In the data rows, the value 500 means zero.
Some points, one per row:
np.array([593, 467, 528, 460, 461, 479, 475, 529])
np.array([373, 490, 538, 568, 438, 470, 348, 544])
np.array([431, 554, 454, 444, 731, 602, 712, 684])
np.array([144, 501, 396, 423, 678, 439, 417, 965])
np.array([591, 564, 599, 607, 506, 734, 775, 130])
np.array([655, 404, 369, 286, 527, 360, 402, 835])
np.array([727, 497, 615, 655, 342, 584, 538, 000])
np.array([424, 472, 496, 466, 437, 445, 383, 598])
np.array([727, 482, 449, 410, 403, 482, 439, 508])
np.array([521, 505, 413, 435, 683, 463, 580, 740])
np.array([725, 467, 421, 390, 451, 396, 499, 506])
np.array([458, 537, 567, 506, 466, 488, 504, 410])
np.array([538, 556, 681, 779, 323, 661, 571, 000])
np.array([630, 495, 469, 475, 641, 626, 753, 373])
np.array([757, 417, 416, 334, 528, 460, 562, 644])
np.array([278, 599, 559, 679, 399, 559, 364, 372])
np.array([868, 465, 475, 360, 428, 405, 547, 475])
np.array([392, 528, 506, 513, 544, 468, 454, 570])
np.array([438, 581, 622, 771, 440, 675, 591, 025])
np.array([304, 522, 454, 468, 647, 568, 604, 680])
np.array([426, 418, 414, 373, 380, 243, 155, 935])
np.array([255, 491, 409, 425, 670, 371, 415, 991])
np.array([295, 558, 544, 606, 688, 687, 662, 398])
np.array([821, 376, 404, 254, 484, 378, 492, 652])
np.array([355, 549, 585, 614, 532, 588, 574, 331])
np.array([891, 417, 488, 325, 235, 336, 317, 552])
np.array([562, 471, 427, 446, 526, 411, 495, 560])
np.array([515, 500, 485, 456, 563, 579, 617, 453])
np.array([460, 540, 491, 471, 578, 505, 544, 571])
np.array([823, 472, 545, 664, 471, 739, 739, 000])
np.array([979, 422, 436, 353, 435, 531, 629, 374])
np.array([150, 546, 617, 655, 424, 449, 276, 497])
np.array([670, 427, 417, 351, 422, 301, 312, 738])
np.array([427, 491, 535, 510, 340, 453, 284, 510])
np.array([416, 556, 612, 671, 311, 511, 362, 239])
np.array([639, 466, 341, 280, 589, 457, 509, 819])
np.array([557, 389, 393, 320, 375, 259, 207, 841])
np.array([444, 486, 562, 584, 323, 416, 336, 430])
np.array([792, 442, 409, 289, 320, 268, 321, 726])
np.array([781, 393, 355, 251, 343, 244, 283, 840])
np.array([670, 423, 424, 380, 372, 366, 357, 652])
np.array([983, 394, 393, 242, 443, 345, 545, 602])
np.array([175, 630, 581, 736, 457, 595, 448, 393])
np.array([576, 461, 565, 545, 256, 447, 307, 332])
np.array([439, 446, 381, 348, 477, 387, 312, 784])
np.array([133, 558, 509, 602, 559, 506, 323, 640])
np.array([263, 574, 588, 697, 492, 646, 450, 301])
np.array([435, 586, 580, 617, 533, 590, 549, 289])
np.array([324, 581, 463, 490, 804, 676, 782, 525])
np.array([658, 545, 533, 582, 515, 643, 743, 180])
np.array([636, 475, 421, 394, 591, 534, 700, 632])
np.array([755, 513, 530, 506, 387, 583, 574, 154])
np.array([913, 546, 550, 554, 505, 695, 955, 000])
np.array([592, 411, 399, 295, 301, 192, 145, 935])
np.array([312, 519, 631, 664, 378, 510, 312, 403])
np.array([417, 506, 536, 550, 514, 525, 515, 362])
np.array([784, 556, 668, 745, 380, 717, 816, 000])
np.array([564, 488, 427, 423, 543, 402, 485, 601])
np.array([405, 523, 447, 511, 603, 542, 620, 504])
np.array([520, 556, 377, 389, 794, 595, 767, 647])
np.array([406, 550, 523, 476, 576, 570, 553, 602])
np.array([711, 478, 407, 387, 534, 470, 569, 647])
np.array([421, 486, 421, 399, 544, 475, 487, 655])
np.array([515, 468, 590, 638, 357, 532, 322, 324])
np.array([429, 489, 563, 605, 335, 460, 267, 442])
np.array([999, 499, 448, 373, 643, 634, 913, 242])
np.array([220, 505, 469, 584, 345, 316, 139, 708])
np.array([620, 462, 445, 349, 457, 382, 428, 666])
np.array([212, 509, 543, 568, 475, 468, 317, 620])
np.array([371, 490, 534, 502, 470, 408, 415, 588])
np.array([437, 474, 463, 385, 573, 475, 452, 804])
np.array([488, 495, 579, 578, 423, 553, 557, 293])
np.array([054, 547, 506, 634, 589, 467, 347, 798])
np.array([614, 449, 460, 432, 343, 324, 302, 639])
np.array([704, 452, 401, 389, 467, 403, 488, 636])
np.array([465, 552, 525, 630, 503, 626, 528, 301])
np.array([320, 525, 493, 515, 491, 475, 398, 584])
np.array([508, 501, 457, 502, 524, 524, 596, 418])
np.array([575, 540, 543, 580, 580, 651, 631, 250])
np.array([635, 515, 525, 527, 469, 563, 619, 311])
np.array([766, 516, 456, 456, 670, 585, 800, 428])
np.array([633, 503, 608, 620, 278, 539, 436, 102])
np.array([826, 476, 360, 329, 557, 450, 612, 574])
np.array([363, 517, 409, 414, 608, 392, 395, 822])
np.array([620, 540, 623, 730, 348, 662, 635, 000])
np.array([679, 485, 450, 365, 536, 473, 594, 589])
np.array([332, 559, 554, 558, 621, 544, 563, 524])
np.array([619, 400, 543, 504, 244, 360, 189, 429])
np.array([665, 546, 460, 406, 500, 489, 600, 536])
np.array([233, 611, 603, 698, 572, 652, 585, 234])
np.array([633, 424, 328, 265, 551, 295, 395, 926])
np.array([189, 467, 559, 544, 358, 337, 090, 656])
np.array([293, 499, 557, 573, 455, 467, 409, 557])
np.array([567, 508, 427, 425, 704, 603, 763, 457])
np.array([999, 474, 416, 352, 630, 600, 929, 195])
np.array([464, 563, 639, 697, 358, 652, 511, 076])
np.array([220, 501, 563, 553, 490, 438, 290, 641])
np.array([169, 552, 531, 608, 582, 476, 370, 618])
np.array([282, 599, 592, 599, 510, 582, 478, 412])
np.array([268, 488, 481, 540, 398, 420, 229, 621])
np.array([622, 452, 377, 315, 644, 382, 582, 780])
np.array([131, 559, 627, 732, 417, 545, 334, 315])
np.array([644, 446, 461, 401, 464, 374, 448, 602])
np.array([617, 552, 632, 678, 377, 664, 658, 060])
np.array([536, 477, 599, 593, 296, 463, 348, 340])
np.array([519, 521, 558, 684, 359, 540, 422, 146])
np.array([506, 546, 494, 506, 486, 529, 522, 510])
np.array([291, 499, 549, 616, 473, 519, 359, 498])
np.array([217, 566, 471, 472, 734, 588, 588, 663])
np.array([615, 541, 574, 624, 475, 627, 637, 120])
np.array([103, 530, 545, 626, 640, 559, 501, 578])
np.array([232, 586, 672, 700, 501, 634, 502, 240])
np.array([137, 523, 418, 402, 600, 413, 312, 968])
np.array([225, 464, 449, 378, 655, 399, 331, 996])
np.array([478, 561, 514, 606, 487, 541, 517, 416])
np.array([625, 441, 374, 278, 510, 334, 421, 806])
np.array([288, 556, 463, 515, 662, 569, 600, 622])
np.array([440, 524, 498, 494, 479, 481, 441, 543])
np.array([374, 477, 474, 426, 501, 390, 343, 825])
np.array([828, 378, 366, 199, 400, 254, 307, 901])
np.array([640, 405, 528, 496, 333, 392, 365, 528])
np.array([186, 525, 520, 553, 605, 511, 447, 729])
np.array([363, 519, 546, 635, 398, 569, 393, 429])
np.array([741, 443, 477, 443, 441, 476, 489, 333])
np.array([413, 562, 487, 535, 705, 630, 754, 436])
np.array([202, 576, 635, 751, 298, 456, 239, 293])
np.array([269, 518, 420, 365, 600, 399, 379, 999])
np.array([167, 498, 605, 636, 448, 462, 221, 574])
np.array([669, 491, 497, 441, 498, 438, 545, 462])
np.array([380, 476, 407, 412, 596, 451, 471, 799])
np.array([535, 466, 504, 415, 579, 489, 597, 643])
np.array([558, 536, 641, 680, 301, 628, 431, 000])
np.array([324, 517, 446, 440, 665, 451, 548, 752])
np.array([177, 509, 563, 589, 566, 484, 395, 668])
Then 12 other points, each followed by its number:
np.array([529, 448, 533, 508, 335, 381, 236, 484]) 0
np.array([277, 477, 471, 493, 404, 422, 238, 736]) 1
np.array([401, 503, 469, 430, 581, 495, 505, 681]) 2
np.array([000, 543, 527, 507, 560, 409, 176, 895]) 3
np.array([659, 440, 336, 341, 621, 496, 606, 735]) 4
np.array([244, 496, 519, 454, 488, 411, 297, 757]) 5
np.array([301, 522, 553, 481, 460, 441, 324, 678]) 6
np.array([171, 522, 458, 458, 618, 464, 410, 790]) 7
np.array([455, 488, 382, 389, 486, 340, 310, 824]) 8
np.array([925, 382, 413, 270, 493, 392, 592, 576]) 9
np.array([343, 432, 546, 550, 466, 373, 308, 627]) 10
np.array([598, 496, 493, 535, 515, 616, 677, 215]) 11
Which of these numbered points is nearest to each point below, looking only along the 3 directions in which the first points spread most? Its number follows each.
np.array([000, 460, 447, 571, 478, 292, 045, 999]) > 3
np.array([664, 564, 581, 578, 485, 578, 698, 226]) > 11
np.array([228, 537, 503, 556, 508, 487, 374, 611]) > 6
np.array([999, 389, 390, 264, 347, 365, 600, 498]) > 9
np.array([937, 415, 390, 261, 521, 399, 580, 583]) > 9
np.array([166, 524, 465, 516, 690, 443, 481, 823]) > 7
np.array([999, 350, 407, 221, 370, 347, 494, 497]) > 9
np.array([762, 551, 581, 558, 478, 694, 707, 091]) > 11
np.array([326, 526, 489, 472, 505, 442, 356, 687]) > 6
np.array([663, 490, 330, 275, 654, 437, 566, 730]) > 4
np.array([196, 454, 532, 541, 392, 339, 162, 750]) > 1
np.array([338, 463, 491, 554, 362, 364, 244, 751]) > 1
np.array([000, 541, 509, 638, 563, 471, 233, 898]) > 3
np.array([537, 460, 530, 487, 306, 430, 215, 486]) > 0
np.array([303, 518, 493, 507, 497, 443, 362, 705]) > 6
np.array([303, 448, 463, 480, 359, 297, 141, 811]) > 1
np.array([551, 403, 530, 492, 287, 405, 268, 489]) > 0
np.array([790, 443, 538, 502, 141, 387, 222, 323]) > 0
np.array([318, 470, 487, 506, 506, 427, 306, 701]) > 6
np.array([510, 481, 371, 333, 504, 335, 362, 901]) > 8
np.array([658, 461, 317, 249, 693, 442, 643, 743]) > 4
np.array([178, 547, 559, 640, 535, 527, 461, 585]) > 6
np.array([433, 509, 436, 446, 560, 493, 502, 647]) > 2
np.array([227, 565, 479, 527, 461, 513, 347, 629]) > 6
np.array([289, 494, 529, 544, 373, 379, 164, 665]) > 1
np.array([043, 633, 494, 580, 723, 563, 486, 761]) > 7
np.array([382, 521, 473, 462, 655, 544, 555, 629]) > 2
np.array([703, 461, 404, 310, 639, 447, 653, 691]) > 4
np.array([334, 476, 549, 551, 401, 443, 306, 540]) > 10
np.array([392, 462, 454, 474, 354, 340, 159, 717]) > 1
np.array([999, 460, 397, 267, 478, 406, 650, 388]) > 9
np.array([555, 539, 555, 624, 441, 586, 593, 203]) > 11
np.array([196, 474, 552, 590, 414, 387, 176, 691]) > 1
np.array([464, 484, 462, 426, 579, 521, 511, 690]) > 2
np.array([221, 448, 541, 465, 528, 393, 309, 746]) > 5
np.array([341, 474, 540, 504, 304, 363, 109, 721]) > 1
np.array([865, 423, 383, 305, 440, 419, 613, 598]) > 9
np.array([169, 491, 459, 514, 695, 462, 467, 833]) > 7
np.array([111, 591, 587, 664, 532, 535, 396, 548]) > 6
np.array([392, 548, 424, 398, 612, 545, 564, 685]) > 2
np.array([158, 526, 476, 469, 626, 504, 431, 881]) > 7
np.array([002, 483, 518, 583, 397, 284, 036, 940]) > 3
np.array([165, 559, 489, 504, 716, 507, 467, 819]) > 7
np.array([158, 482, 562, 519, 388, 380, 231, 710]) > 1
np.array([042, 526, 515, 574, 441, 369, 191, 800]) > 3
np.array([992, 459, 413, 283, 498, 472, 683, 516]) > 9
np.array([953, 454, 330, 237, 508, 419, 694, 524]) > 9
np.array([648, 472, 427, 301, 610, 490, 622, 688]) > 4
np.array([087, 519, 403, 417, 685, 447, 484, 938]) > 7
np.array([000, 526, 616, 739, 371, 470, 118, 730]) > 3
np.array([430, 508, 490, 477, 599, 506, 560, 621]) > 2
np.array([363, 489, 457, 519, 673, 529, 641, 557]) > 2
np.array([101, 513, 465, 511, 648, 490, 388, 841]) > 7
np.array([914, 451, 395, 346, 437, 343, 458, 600]) > 9
np.array([231, 539, 577, 570, 538, 537, 453, 585]) > 6
np.array([355, 468, 533, 537, 264, 324, 064, 699]) > 1
np.array([159, 556, 461, 510, 627, 477, 406, 874]) > 7
np.array([549, 390, 368, 234, 480, 277, 322, 974]) > 8
np.array([350, 502, 466, 473, 431, 358, 259, 773]) > 1
np.array([304, 532, 474, 550, 538, 458, 428, 624]) > 6
np.array([378, 502, 470, 425, 664, 485, 593, 677]) > 2
np.array([715, 359, 367, 219, 373, 246, 192, 987]) > 8
np.array([555, 454, 596, 557, 235, 354, 171, 449]) > 0
np.array([226, 431, 485, 516, 491, 402, 294, 818]) > 5
np.array([414, 448, 482, 426, 349, 300, 173, 749]) > 1
np.array([457, 589, 570, 712, 580, 716, 712, 143]) > 11
np.array([336, 478, 556, 537, 336, 307, 145, 648]) > 1
np.array([000, 554, 591, 667, 455, 489, 174, 702]) > 3
np.array([351, 480, 520, 537, 389, 401, 283, 535]) > 10
np.array([344, 490, 520, 540, 376, 447, 306, 604]) > 10
np.array([000, 532, 531, 627, 478, 446, 199, 707]) > 3
np.array([319, 453, 529, 549, 238, 286, 004, 649]) > 1
np.array([655, 452, 308, 233, 729, 432, 777, 810]) > 4
np.array([380, 459, 481, 539, 432, 395, 345, 600]) > 10
np.array([317, 499, 414, 450, 522, 443, 349, 836]) > 5
np.array([553, 428, 561, 574, 232, 396, 234, 395]) > 0
np.array([359, 490, 480, 447, 545, 444, 362, 692]) > 6
np.array([636, 486, 363, 282, 643, 475, 587, 854]) > 4
np.array([241, 516, 510, 514, 499, 394, 289, 758]) > 5
np.array([210, 494, 521, 582, 493, 441, 286, 749]) > 5
np.array([544, 578, 662, 718, 374, 677, 647, 000]) > 11
np.array([000, 524, 479, 536, 592, 493, 308, 861]) > 3
np.array([191, 489, 467, 479, 529, 434, 266, 815]) > 5
np.array([690, 414, 373, 334, 399, 266, 297, 834]) > 8
np.array([149, 524, 541, 613, 419, 389, 210, 686]) > 1
np.array([215, 510, 483, 514, 592, 506, 437, 785]) > 7
np.array([130, 460, 505, 478, 417, 294, 073, 918]) > 3
np.array([412, 579, 457, 533, 680, 573, 608, 551]) > 2
np.array([240, 494, 475, 424, 513, 326, 247, 954]) > 5
np.array([401, 447, 487, 534, 440, 403, 290, 628]) > 10
np.array([128, 489, 589, 578, 421, 432, 194, 647]) > 1
np.array([461, 457, 372, 370, 412, 385, 318, 828]) > 8
np.array([404, 437, 442, 340, 503, 324, 306, 837]) > 8
np.array([172, 533, 486, 494, 534, 394, 294, 885]) > 5
np.array([246, 495, 526, 571, 495, 464, 347, 615]) > 6
np.array([257, 507, 404, 502, 625, 458, 427, 851]) > 7
np.array([269, 502, 509, 473, 459, 410, 260, 777]) > 5
np.array([904, 390, 399, 331, 383, 345, 433, 594]) > 9
np.array([000, 599, 527, 652, 586, 499, 284, 777]) > 3
np.array([673, 458, 545, 498, 286, 391, 307, 420]) > 0
np.array([367, 506, 489, 498, 536, 440, 393, 601]) > 6
np.array([342, 543, 416, 414, 621, 537, 546, 683]) > 2
np.array([020, 495, 683, 715, 277, 440, 053, 472]) > 1
np.array([313, 518, 519, 541, 417, 395, 170, 644]) > 1
np.array([262, 477, 521, 559, 393, 417, 214, 644]) > 1
np.array([895, 416, 461, 365, 425, 420, 563, 451]) > 9
np.array([389, 514, 513, 527, 429, 492, 330, 571]) > 10
np.array([352, 490, 572, 580, 401, 434, 296, 556]) > 10
np.array([450, 486, 492, 544, 434, 421, 402, 540]) > 10
np.array([344, 472, 561, 525, 345, 390, 233, 602]) > 10
np.array([666, 421, 267, 169, 745, 368, 688, 940]) > 4
np.array([632, 461, 415, 310, 681, 468, 581, 710]) > 4
np.array([134, 529, 470, 584, 499, 381, 240, 801]) > 5
np.array([365, 460, 462, 469, 511, 396, 340, 790]) > 5
np.array([638, 460, 401, 338, 624, 460, 562, 675]) > 4
np.array([268, 512, 441, 467, 556, 443, 315, 829]) > 5
np.array([227, 462, 455, 546, 495, 440, 371, 729]) > 5
np.array([715, 517, 559, 583, 390, 554, 615, 151]) > 11
np.array([336, 480, 551, 555, 363, 440, 293, 527]) > 10
np.array([000, 574, 464, 596, 736, 574, 485, 755]) > 7
np.array([691, 492, 422, 344, 723, 503, 752, 673]) > 4
np.array([512, 400, 381, 285, 471, 221, 228, 957]) > 8
np.array([419, 503, 573, 517, 409, 438, 330, 585]) > 10
np.array([039, 552, 422, 468, 787, 555, 587, 862]) > 7
np.array([871, 377, 425, 373, 362, 394, 453, 493]) > 9
np.array([454, 451, 324, 218, 621, 255, 336, 999]) > 8
np.array([754, 555, 633, 591, 412, 656, 708, 000]) > 11
np.array([219, 473, 562, 605, 342, 391, 177, 620]) > 1
np.array([082, 533, 653, 701, 302, 493, 112, 558]) > 1
np.array([243, 505, 596, 622, 266, 315, 013, 558]) > 1
np.array([156, 552, 620, 686, 267, 392, 032, 531]) > 1
np.array([687, 435, 560, 498, 146, 323, 211, 440]) > 0
np.array([694, 450, 296, 185, 718, 356, 635, 999]) > 4
np.array([761, 545, 517, 537, 533, 707, 811, 083]) > 11
np.array([103, 526, 480, 578, 658, 490, 424, 752]) > 7
np.array([306, 461, 389, 436, 500, 373, 312, 844]) > 5
np.array([328, 494, 480, 468, 477, 407, 313, 709]) > 6
np.array([434, 427, 359, 283, 541, 275, 316, 999]) > 8
np.array([734, 474, 348, 297, 721, 515, 778, 727]) > 4
np.array([146, 457, 414, 445, 431, 286, 118, 968]) > 3
np.array([310, 499, 455, 492, 469, 358, 278, 788]) > 5
np.array([256, 439, 569, 582, 315, 347, 122, 573]) > 1
np.array([633, 339, 331, 156, 489, 178, 212, 999]) > 8
np.array([034, 507, 563, 649, 432, 442, 164, 703]) > 3
np.array([687, 364, 391, 288, 397, 272, 235, 824]) > 8
np.array([798, 512, 591, 542, 507, 685, 820, 053]) > 11
np.array([475, 521, 588, 709, 510, 677, 649, 103]) > 11
np.array([625, 445, 374, 326, 603, 412, 564, 752]) > 4
np.array([477, 463, 453, 413, 478, 371, 348, 797]) > 8
np.array([402, 538, 538, 574, 432, 461, 398, 515]) > 10
np.array([373, 511, 471, 538, 633, 596, 623, 553]) > 2
np.array([679, 519, 577, 565, 522, 645, 653, 107]) > 11
np.array([510, 607, 628, 671, 533, 705, 713, 165]) > 11
np.array([638, 387, 408, 280, 357, 268, 203, 861]) > 8
np.array([515, 534, 593, 610, 490, 632, 642, 245]) > 11
np.array([143, 524, 568, 546, 473, 478, 347, 595]) > 6
np.array([458, 487, 449, 477, 538, 518, 495, 637]) > 2
np.array([291, 497, 475, 497, 505, 389, 384, 744]) > 5
np.array([204, 492, 374, 383, 770, 438, 540, 969]) > 7
np.array([747, 460, 341, 240, 638, 393, 589, 918]) > 4
np.array([149, 565, 432, 504, 779, 586, 580, 806]) > 7
np.array([999, 518, 665, 705, 344, 749, 854, 000]) > 11
np.array([892, 427, 392, 279, 502, 362, 574, 625]) > 9
np.array([291, 525, 429, 477, 578, 435, 321, 829]) > 5
np.array([183, 486, 468, 517, 597, 469, 466, 732]) > 7
np.array([499, 597, 621, 711, 448, 643, 617, 138]) > 11
np.array([333, 515, 509, 538, 496, 484, 435, 620]) > 6
np.array([550, 487, 521, 476, 262, 385, 228, 537]) > 0
np.array([277, 494, 423, 408, 590, 398, 306, 894]) > 5
np.array([490, 467, 425, 372, 398, 321, 275, 867]) > 8
np.array([693, 463, 406, 304, 607, 475, 689, 612]) > 4
np.array([719, 536, 578, 610, 383, 572, 648, 000]) > 11
np.array([121, 477, 340, 305, 670, 268, 266, 999]) > 3
np.array([688, 489, 530, 562, 532, 555, 582, 269]) > 11
np.array([833, 522, 554, 530, 516, 668, 772, 085]) > 11
np.array([999, 331, 302, 101, 306, 210, 373, 769]) > 9
np.array([589, 563, 534, 579, 616, 699, 870, 172]) > 11
np.array([390, 535, 543, 565, 422, 475, 327, 512]) > 10
np.array([082, 593, 448, 522, 807, 553, 632, 840]) > 7
np.array([707, 513, 512, 549, 422, 628, 738, 171]) > 11
np.array([084, 487, 532, 487, 431, 378, 133, 757]) > 3
np.array([428, 496, 489, 484, 404, 379, 345, 620]) > 10
np.array([146, 516, 535, 522, 736, 520, 529, 722]) > 7
np.array([643, 439, 521, 446, 248, 333, 255, 465]) > 0
np.array([590, 523, 545, 556, 440, 595, 657, 224]) > 11
np.array([270, 562, 488, 502, 563, 466, 420, 608]) > 6
np.array([570, 564, 572, 614, 478, 644, 571, 155]) > 11
np.array([417, 487, 517, 571, 406, 462, 404, 532]) > 10
np.array([311, 454, 575, 589, 324, 374, 217, 576]) > 10
np.array([637, 516, 618, 663, 418, 642, 606, 094]) > 11
np.array([267, 536, 547, 601, 351, 413, 223, 573]) > 10
np.array([378, 503, 503, 513, 644, 592, 640, 560]) > 2
np.array([502, 443, 388, 327, 478, 386, 402, 807]) > 8
np.array([226, 548, 555, 596, 561, 537, 455, 522]) > 6
np.array([529, 460, 441, 350, 421, 274, 293, 761]) > 8
np.array([903, 426, 360, 263, 445, 370, 468, 656]) > 9
np.array([738, 526, 547, 590, 455, 617, 667, 084]) > 11
np.array([169, 504, 417, 425, 667, 436, 401, 999]) > 7
np.array([120, 581, 565, 634, 575, 564, 439, 496]) > 6
np.array([404, 529, 502, 482, 686, 605, 631, 547]) > 2
np.array([521, 466, 530, 505, 299, 429, 325, 405]) > 0
np.array([866, 427, 419, 348, 401, 313, 501, 612]) > 9
np.array([297, 520, 540, 573, 409, 472, 236, 590]) > 10
np.array([591, 445, 353, 264, 713, 397, 569, 855]) > 4
np.array([685, 452, 383, 361, 594, 454, 639, 620]) > 4
np.array([887, 581, 604, 592, 357, 625, 719, 000]) > 11
np.array([396, 441, 528, 516, 444, 485, 373, 543]) > 10
np.array([661, 535, 611, 658, 390, 616, 647, 031]) > 11
np.array([384, 491, 501, 508, 636, 529, 484, 632]) > 2
np.array([840, 449, 391, 234, 484, 399, 612, 614]) > 9
np.array([188, 561, 459, 566, 629, 483, 391, 766]) > 7
np.array([675, 430, 369, 254, 549, 401, 524, 816]) > 4
np.array([609, 319, 270, 101, 545, 117, 243, 999]) > 8
np.array([071, 625, 455, 614, 762, 634, 644, 844]) > 7
np.array([202, 544, 457, 525, 702, 486, 532, 756]) > 7
np.array([813, 514, 567, 583, 484, 622, 744, 058]) > 11
np.array([254, 464, 525, 507, 430, 473, 279, 658]) > 6
np.array([032, 481, 572, 618, 284, 308, 000, 732]) > 3
np.array([439, 462, 414, 380, 451, 316, 247, 919]) > 8
np.array([780, 520, 606, 651, 400, 629, 662, 000]) > 11
np.array([527, 522, 532, 532, 231, 329, 186, 435]) > 0
np.array([558, 460, 410, 363, 510, 348, 371, 803]) > 8
np.array([024, 538, 599, 728, 439, 466, 182, 609]) > 3
np.array([511, 409, 557, 514, 188, 330, 154, 497]) > 0
np.array([936, 411, 422, 283, 512, 499, 720, 530]) > 9
np.array([405, 476, 498, 556, 392, 490, 407, 517]) > 10
np.array([662, 509, 417, 423, 594, 514, 685, 576]) > 4
np.array([198, 510, 542, 612, 482, 456, 270, 649]) > 6
np.array([338, 573, 572, 670, 468, 515, 426, 333]) > 10
np.array([365, 382, 304, 176, 592, 162, 194, 999]) > 8
np.array([206, 516, 452, 499, 707, 532, 549, 759]) > 7
np.array([417, 445, 415, 395, 531, 363, 303, 862]) > 8
np.array([528, 450, 533, 565, 285, 435, 230, 450]) > 0
np.array([224, 516, 519, 652, 530, 531, 399, 520]) > 6
np.array([446, 549, 652, 740, 466, 701, 588, 000]) > 11
np.array([542, 547, 518, 605, 527, 608, 671, 293]) > 11
np.array([487, 486, 512, 446, 610, 504, 542, 601]) > 2
np.array([907, 511, 683, 692, 263, 647, 696, 000]) > 11
np.array([554, 584, 568, 599, 522, 627, 696, 174]) > 11
np.array([817, 414, 416, 371, 478, 448, 556, 440]) > 9
np.array([000, 603, 640, 735, 516, 523, 312, 502]) > 6
np.array([250, 476, 402, 405, 731, 384, 413, 999]) > 7
np.array([548, 509, 383, 334, 708, 512, 688, 682]) > 4
np.array([261, 515, 442, 405, 601, 448, 391, 892]) > 7
np.array([295, 519, 384, 454, 658, 443, 420, 923]) > 7
np.array([812, 533, 525, 544, 577, 722, 852, 075]) > 11
np.array([403, 504, 484, 463, 702, 581, 625, 591]) > 2
np.array([351, 564, 480, 506, 648, 530, 566, 603]) > 2
np.array([489, 452, 501, 465, 457, 482, 354, 600]) > 10
np.array([850, 445, 492, 407, 376, 434, 512, 423]) > 9
np.array([605, 491, 405, 370, 757, 503, 740, 687]) > 4
np.array([467, 583, 561, 696, 559, 764, 815, 009]) > 11
np.array([260, 527, 581, 635, 370, 482, 269, 523]) > 10
np.array([451, 539, 676, 636, 474, 675, 638, 087]) > 11
np.array([473, 417, 377, 316, 445, 231, 168, 999]) > 8
np.array([585, 404, 378, 338, 365, 176, 139, 968]) > 8
np.array([596, 423, 464, 367, 428, 354, 366, 730]) > 8
np.array([109, 626, 579, 607, 561, 559, 374, 579]) > 6
np.array([504, 481, 308, 231, 829, 494, 743, 950]) > 4
np.array([634, 582, 695, 731, 381, 675, 638, 000]) > 11
np.array([706, 540, 521, 559, 601, 684, 832, 256]) > 11
np.array([258, 514, 436, 450, 590, 499, 420, 793]) > 7
np.array([462, 514, 452, 440, 575, 486, 586, 658]) > 2
np.array([348, 474, 455, 503, 460, 404, 304, 673]) > 6
np.array([447, 529, 476, 512, 550, 499, 512, 611]) > 2
np.array([557, 569, 611, 617, 451, 640, 638, 158]) > 11
np.array([549, 541, 547, 566, 568, 609, 681, 264]) > 11
np.array([679, 435, 546, 543, 480, 584, 677, 233]) > 11
np.array([769, 538, 559, 552, 498, 653, 750, 084]) > 11
np.array([608, 442, 394, 327, 572, 445, 521, 757]) > 4
np.array([629, 542, 585, 640, 476, 659, 704, 122]) > 11
np.array([237, 504, 531, 595, 499, 561, 469, 568]) > 6
np.array([221, 495, 422, 455, 756, 556, 559, 894]) > 7
np.array([301, 484, 490, 628, 310, 380, 237, 504]) > 10
np.array([310, 493, 590, 645, 406, 513, 383, 436]) > 10
np.array([445, 448, 417, 386, 523, 359, 387, 801]) > 8
np.array([392, 518, 560, 539, 454, 471, 427, 514]) > 10
np.array([999, 440, 345, 221, 605, 472, 741, 560]) > 9
np.array([608, 543, 528, 578, 546, 601, 620, 338]) > 11
np.array([689, 588, 567, 578, 621, 802, 958, 047]) > 11
np.array([583, 430, 435, 370, 441, 298, 332, 740]) > 8
np.array([395, 524, 466, 505, 671, 569, 652, 545]) > 2
np.array([690, 376, 349, 272, 605, 337, 498, 858]) > 4
np.array([531, 512, 572, 650, 462, 621, 634, 141]) > 11
np.array([582, 460, 369, 271, 492, 316, 391, 856]) > 8
np.array([225, 533, 535, 596, 497, 516, 433, 519]) > 6
np.array([836, 397, 423, 277, 441, 352, 449, 613]) > 9
np.array([627, 492, 585, 606, 438, 566, 606, 201]) > 11
np.array([540, 476, 330, 264, 686, 446, 636, 943]) > 4
np.array([046, 553, 538, 621, 604, 559, 371, 686]) > 7
np.array([850, 430, 406, 346, 462, 360, 533, 616]) > 9
np.array([644, 430, 463, 333, 571, 428, 547, 631]) > 4
np.array([705, 405, 389, 293, 581, 358, 463, 735]) > 4
np.array([609, 445, 518, 481, 336, 388, 360, 446]) > 0
np.array([839, 550, 590, 620, 381, 645, 759, 000]) > 11
np.array([596, 597, 554, 621, 663, 719, 878, 157]) > 11
np.array([650, 506, 561, 655, 454, 664, 701, 039]) > 11
np.array([728, 562, 530, 524, 672, 691, 903, 194]) > 11
np.array([220, 515, 531, 589, 501, 415, 351, 695]) > 6
np.array([057, 588, 609, 700, 523, 593, 317, 435]) > 6
np.array([507, 558, 574, 587, 543, 651, 654, 207]) > 11
np.array([672, 532, 566, 567, 517, 643, 704, 097]) > 11
np.array([230, 501, 510, 562, 465, 426, 333, 594]) > 6
np.array([306, 528, 570, 627, 445, 542, 400, 421]) > 10
np.array([620, 513, 489, 475, 542, 606, 673, 302]) > 11
np.array([702, 536, 512, 532, 508, 614, 729, 226]) > 11
np.array([739, 397, 403, 294, 359, 237, 304, 830]) > 8
np.array([400, 495, 449, 424, 572, 441, 466, 716]) > 2
np.array([658, 500, 525, 540, 467, 629, 651, 246]) > 11
np.array([621, 559, 526, 550, 583, 639, 728, 224]) > 11
np.array([456, 492, 527, 595, 521, 529, 410, 457]) > 10
np.array([410, 494, 442, 427, 586, 474, 494, 793]) > 2
np.array([716, 514, 565, 544, 470, 625, 644, 142]) > 11
np.array([866, 411, 420, 306, 341, 319, 369, 685]) > 9
np.array([291, 506, 450, 426, 609, 404, 415, 841]) > 7
np.array([661, 502, 550, 586, 499, 622, 714, 132]) > 11
np.array([549, 561, 538, 572, 552, 579, 675, 271]) > 11
np.array([391, 558, 495, 439, 606, 508, 467, 567]) > 2
np.array([801, 501, 508, 497, 522, 632, 756, 180]) > 11
np.array([582, 444, 575, 503, 327, 397, 263, 538]) > 0
np.array([839, 415, 427, 351, 497, 491, 561, 577]) > 9
np.array([678, 548, 635, 678, 464, 655, 690, 070]) > 11
np.array([556, 501, 541, 568, 563, 618, 694, 281]) > 11
np.array([093, 541, 578, 628, 454, 502, 252, 588]) > 6
np.array([386, 470, 420, 363, 423, 323, 250, 908]) > 8
np.array([168, 575, 648, 667, 290, 498, 231, 360]) > 10
np.array([680, 554, 557, 592, 496, 647, 706, 115]) > 11
np.array([342, 511, 470, 550, 476, 479, 451, 648]) > 6
np.array([229, 495, 420, 434, 652, 537, 511, 787]) > 7
